Some points, one per row:
np.array([1.59, -0.05, 1.19, 1.27, -0.24, -1.18, -0.12, -0.28])
np.array([-1.49, -0.18, -0.89, 0.23, -0.23, -0.59, -0.43, -0.68])
np.array([-1.13, -0.24, -0.47, 0.06, -0.27, -0.55, -0.51, -0.56])
np.array([1.16, 0.87, 3.19, -1.13, 2.08, 0.75, 2.63, 2.25])
np.array([0.13, 0.67, 2.06, 0.51, 1.00, -2.06, 2.14, 1.39])
np.array([-0.94, -0.35, -1.36, 1.29, -0.25, 0.68, -0.91, -0.15])
np.array([-0.78, 0.57, 1.93, -1.31, -0.35, -0.89, 1.06, 0.70])
np.array([-0.13, -0.45, -0.58, 0.83, -0.13, 2.04, -0.99, -0.30])
np.array([-1.00, -0.40, -0.22, -0.69, -0.39, -0.22, -0.76, -0.49])
np.array([-1.07, -0.10, -0.61, 0.07, -0.24, -0.27, -0.76, 0.03])
np.array([1.22, 1.27, 3.58, -0.44, -0.24, -3.09, 2.86, 1.34])
np.array([-0.76, -0.38, -0.66, -0.75, 0.23, -0.05, -0.64, -0.38])
np.array([1.97, 0.32, 1.11, -0.37, 1.42, -0.83, 1.62, 0.95])
np.array([-0.34, -0.07, -1.12, 2.38, -0.37, 2.61, -0.60, -0.28])
np.array([-1.46, -0.58, -1.80, 0.79, -0.34, 4.32, -1.34, -0.87])
np.array([-1.03, -0.34, -0.65, -0.57, -0.16, 1.53, -1.03, -0.65])
np.array([-1.25, -0.18, -0.70, 0.93, -0.13, 0.75, -0.92, 0.02])
np.array([-0.65, -0.25, -0.70, 0.76, -0.42, 0.95, -0.76, -0.46])
np.array([-0.55, -0.44, -0.52, 2.56, -0.36, 1.20, -0.64, -0.15])
np.array([-0.18, 0.18, 0.95, 1.00, -0.28, -0.38, 0.74, 0.82])
np.array([-0.17, 0.18, -0.29, -0.02, -0.43, -0.27, -0.20, -0.01])
np.array([-0.52, -0.24, -0.60, 0.45, -0.28, -0.29, -0.27, -0.02])
np.array([-1.02, -0.19, -0.45, -0.23, -0.25, 0.10, -0.80, -0.48])
np.array([0.88, -0.09, 1.48, -1.01, -0.31, -0.82, -0.28, -0.37])
Then 10 other points, each followed by its number:
np.array([0.07, -0.42, -0.94, -1.33, -0.35, 1.42, -0.80, -0.14]) 0
np.array([0.88, -0.02, -0.58, 0.10, 0.43, -0.84, -0.10, 0.54]) 1
np.array([-0.33, -0.40, -0.63, 0.14, 0.35, -1.66, -0.65, -0.33]) 2
np.array([0.98, 0.05, 0.85, 0.14, -0.51, 0.54, -0.30, -0.71]) 3
np.array([1.80, -0.21, -0.54, -0.36, -0.35, 0.48, -0.58, -0.36]) 4
np.array([-0.54, -0.61, -0.73, 0.77, -0.35, 0.47, -0.88, -0.36]) 5
np.array([-0.71, -0.25, -0.57, -1.00, -0.24, 1.05, -0.93, -0.66]) 6
np.array([-0.90, -0.41, -0.95, -0.47, -0.44, 0.72, -0.72, -0.65]) 7
np.array([1.48, 0.02, 0.37, -1.32, 0.44, -0.27, 0.52, 0.23]) 8
np.array([-0.48, -0.12, 0.79, 0.06, 0.19, -1.77, 0.89, -0.04]) 9
Which of these numbered points is nearest to each point below, ignoring the 2 directions in which the first points spread most? Its number follows each.
np.array([1.74, 0.15, 2.37, -0.29, -0.30, -1.17, 0.38, -0.55]) > 3
np.array([1.29, -0.09, 1.86, -0.21, -0.28, -0.73, 0.23, -0.50]) > 3
np.array([3.83, 2.42, 3.21, -1.43, 3.79, -1.98, 3.83, 3.38]) > 1
np.array([0.18, -0.09, -0.12, 0.68, 0.35, -1.22, 0.24, -0.16]) > 2
np.array([0.06, -0.10, -0.85, -0.04, 1.51, 1.02, -0.60, -0.30]) > 2
np.array([-0.71, -0.42, -0.81, -0.51, -0.38, 2.02, -0.89, -0.56]) > 6
np.array([-1.72, -0.17, -0.82, 1.24, -0.33, -0.41, -0.71, -0.34]) > 9
np.array([0.72, 0.39, 0.96, 0.54, 1.04, -1.59, 1.74, 1.43]) > 2
np.array([-1.16, -0.15, -0.77, -0.18, -0.24, 0.69, -0.54, -0.38]) > 7
np.array([-0.61, -0.15, -0.40, -0.22, -0.39, 0.33, -0.50, -0.74]) > 7
np.array([-0.30, -0.36, 0.05, 0.78, -0.23, -0.25, -0.69, -0.17]) > 5
np.array([-0.32, 0.01, -0.61, -0.08, 0.20, -0.49, -0.10, -0.24]) > 2
np.array([-0.27, -0.03, 0.10, -1.12, -0.31, -0.91, 0.15, 0.05]) > 7
np.array([-0.39, -0.37, -1.23, 1.63, -0.19, 2.50, -1.12, -0.44]) > 5
np.array([-0.19, 0.01, -0.08, 0.01, 0.19, -1.69, 0.24, 0.26]) > 2
np.array([-0.47, -0.35, -0.58, -0.28, -0.47, 0.56, -0.72, -0.26]) > 7
np.array([0.49, -0.37, -0.45, -2.25, -0.36, -0.19, -0.37, -0.42]) > 0
np.array([1.41, 0.06, 2.30, 0.12, -0.45, -1.23, 0.12, -0.17]) > 3
np.array([-0.56, -0.18, -0.42, -1.12, -0.23, 0.35, -0.53, -0.25]) > 6
np.array([-1.11, 0.12, -0.79, -1.78, 0.47, -0.08, 0.05, 0.51]) > 6
np.array([1.63, 0.05, 2.05, -0.95, -0.28, 0.22, 0.45, -0.31]) > 3
np.array([-0.88, -0.24, -0.66, -0.26, -0.45, 0.75, -0.61, -0.33]) > 7
np.array([1.54, -0.25, 0.56, 1.00, -0.21, 0.54, -0.11, -0.65]) > 3
np.array([0.79, 0.25, 0.76, -0.76, 0.49, -0.60, 1.14, 0.59]) > 7
np.array([-1.87, 0.55, -0.79, 0.77, -0.46, -0.45, 0.60, 0.04]) > 9
np.array([2.77, -0.08, -0.69, -0.08, 1.27, -0.06, -0.86, -1.15]) > 4
np.array([-0.97, 0.06, -0.21, 0.75, 0.17, -0.40, 0.07, 0.14]) > 9
np.array([0.13, -0.21, -0.79, -0.35, 0.27, -0.51, -0.54, -0.20]) > 1
np.array([-0.11, -0.42, -0.85, 1.01, -0.37, 0.84, -0.59, -0.46]) > 5
np.array([0.24, -0.33, -0.76, -1.16, -0.34, 0.75, -0.75, -0.01]) > 0
np.array([-0.59, -0.01, -0.05, -0.55, 0.55, -0.20, 0.30, 0.22]) > 7
np.array([-0.99, -0.33, 1.03, -1.43, -0.30, -1.42, -0.60, -0.09]) > 6
np.array([0.66, -0.10, 1.94, -0.89, -0.50, -0.84, 0.29, -0.45]) > 3
np.array([-1.07, -0.18, -0.60, 0.15, -0.21, -1.02, -0.41, -0.66]) > 9
np.array([0.48, -0.30, -0.38, -0.70, -0.35, -1.56, -0.96, -0.36]) > 1
np.array([1.01, 0.19, 0.00, -1.49, 0.51, -1.23, 0.52, 0.29]) > 8
np.array([-0.43, -0.21, -0.81, 0.10, -0.56, 1.06, -0.58, -0.70]) > 7
np.array([0.45, -0.37, -0.45, -0.88, 0.50, -0.75, -0.26, -0.25]) > 8
np.array([0.98, -0.21, 1.32, 0.23, -0.52, -1.21, 0.07, -0.36]) > 3
np.array([1.56, -0.16, -0.42, -0.59, 0.14, 0.10, -0.68, -0.44]) > 4
